Dizu: [-46  60   2   6  55  10  -7  54  57   7  28  31  27  19  39  56  29  68
 -45   3  49  -6]
Zepe: [-70 -48  80  63   6  50  44 -70  44  51   7 -72   5 -76  14  27 -61  20
 -45  60 -67  47]
tenem: [ 27  27  41  36  58  21  16  26  68   7  39  19  56  27  57 -45  29  31
  28  32  26   5]
then: [ 68   7  39  19  56  27  57 -45  29  31  28] : [32]
at: [-45  60] : Zepe, 19
then: [29 31] : [28]
at: [ 68 -45] : Dizu, 18
at: [27 19 39] : Dizu, 13
then: [27 41 36 58 21 16 26 68  7] : [39]
then: [ 14  27 -61  20 -45  60 -67] : [47]

dife: [  4  24   4 -14  39  19   3 -10   4 -14]
vuni: [-35 -33  36  29 -22  45  29  14 -41  29]
disuf: [ -9 -45 -60  72 -38 -52 -19  82 -13  89]
fase: [ 36  20  36 -22  45  29  29 -29  36 -31]
meb: [ -3  31  28 -52  21  33  -2 -53  -5 -54]
vur: [-35 -33 -31  20 -58 -30 -38  14 -41  29]
sigab: [ 36  33   4 -22  45  29  29 -29  36 -31]
Pani: [ 26  -4  21   0 -14  -4  14  -9  22   1]
Ninap: [ 36  33  36 -22  45  29  29 -29  36 -31]
paveb: [ 29  28 -52  21  33  -2 -53  -5  40 -23]
dito: [  2 -17 -14  21 -25 -19  -5  22   0  28]
at: [ 26  -4  21   0 -14] : Pani, 1
then: [ 31  28 -52  21  33  -2 -53  -5] : [-54]
asked: [ 36  20  36 -22  45  29  29 -29  36 -31] : fase
then: [-19  -5  22   0] : [28]
then: [ 26  -4  21   0 -14] : [-4]
asked: [ 29  28 -52  21  33  -2 -53  -5  40 -23] : paveb

ref: [24 14 34  5 26 29 16 32  9]
lipon: [-20 -32 -36  20  10  82  27 -27 -26]
ladar: [35 18 48 82 27 20 21 10 58]
kufot: [-8 48 22 82 20 27 10 21 58]
at: [82 27 20 21 10 58] : ladar, 4
at: [-20 -32 -36  20  10  82  27] : lipon, 1
then: [82 20 27 10] : [21]

ditim: [-18  22  15 -10  15  13 -19 -33  -7  -5 -21 -16  -2   0  24  -9  23 -26
  -3   2 -35  37  13  -1]
kuvid: [-20  -5   8  -2  -6  -2   9 -16  -8 -31   2 -15 -28  12 -43  13 -42  40
 -70  -2  -2 -12  36  11]
ruve: [ 26 -16  30 -17  -5  -7  -9  19  -2  26  -8   2   3  -2   5  -4  -5   1
  24 -16   2  16   1  31]
siput: [ 79  -1  65 -15  15  13  18   2 -45  38  -5 -14 -26 -53  38 -60  -2 -11
   2 -23 -17  -5   8 -46]
Kobir: [-25   8 -20  -5   8  -2  -6  -2   9 -16  -8 -31   3   3  17  -9   4 -30
 -15  -3   7  13   7 -12]
Fave: [ 79  -1  65 -15  15  13  18   2 -45  38  -5 -14 -26 -53  38 -60  -2 -11
   2 -23 -17   4   0  49]
nifol: [ 11 -21   8  -5  -2 -20  14 -34 -24  12 -17  -7   0  -7  23 -32 -19 -20
 -13 -19 -15  -6   5  10]
Muzod: [  4   9 -12  34  -1 -11 -12   1 -24   1  23   4 -23 -11 -26   1   8  28
 -30  28 -10   0  -1   2]
at: [  1 -24   1] : Muzod, 8
asked: [-25   8 -20  -5   8  -2  -6  -2   9 -16  -8 -31   3   3  17  -9   4 -30
 -15  -3   7  13   7 -12] : Kobir
at: [-20  -5   8  -2  -6  -2   9 -16  -8 -31   3] : Kobir, 3
at: [19 -2 26 -8  2  3] : ruve, 8
asked: [ 79  -1  65 -15  15  13  18   2 -45  38  -5 -14 -26 -53  38 -60  -2 -11
   2 -23 -17   4   0  49] : Fave
then: [-26  -3   2 -35  37  13] : [-1]

pizo: [-44 -61  85  11  26 -19]
mifo: [ 21  64   2  53  37 -13]
dok: [ 53  50 -87  46 -53  18]
fimo: [-11 -80  23 -88  22  11]
kasiv: [-51 -29 -34  67 -21  13]
bukon: [-86  46 -53  18   4 -16]
sil: [ -7 -75  26 -89  27   4]
fek: [ 21  50 -87 -68  37 -13]
asked: [ 53  50 -87  46 -53  18] : dok
at: [-87  46 -53  18] : dok, 3
then: [-87 -68] : [37]
at: [-61  85] : pizo, 2
at: [-44 -61  85] : pizo, 1
then: [-87  46 -53] : [18]

Pazok: [ 25  25 -45   0 -65  28 -16 -18 -37 -10 -38  51  12  44]
Lenu: [ 25   5 -33 -75 -28  13  52  -1  14  24 -40  -2  10   6]
mef: [ 25  25 -45   0 -65 -13 -16 -18 -37 -10 -66  51  12  44]
Rete: [  0 -65 -13 -16 -18 -37 -11 -66  51 -10 -66  51  12  44]
ros: [ 25   5 -33 -75 -28  13  52  -1  14  24 -40  -2  10   9]
asked: [ 25  25 -45   0 -65 -13 -16 -18 -37 -10 -66  51  12  44] : mef
then: [  0 -65 -13 -16 -18 -37 -10 -66  51] : [12]

tobir: [-67  44  13 -25  40]
tude: [ -7   9  16 -72  34]
Nibis: [ 55  32 -34 -23  60]
sefig: [ 57 -37   9 -11   9]
Vozaf: [-49 -27 -69  51  26]
Pasa: [ 24  45 -51   3 -40]
Dogo: [-26 -14 -28 -65  53]
vip: [ 42 -47  18  17  65]
rul: [ 17 -45 -49 -50 -90]
nit: [-11 -46 -66 -60 -21]
sal: [-23 -22  30  43 -23]
at: [-69  51] : Vozaf, 3
at: [ 16 -72  34] : tude, 3
at: [-49 -27 -69] : Vozaf, 1

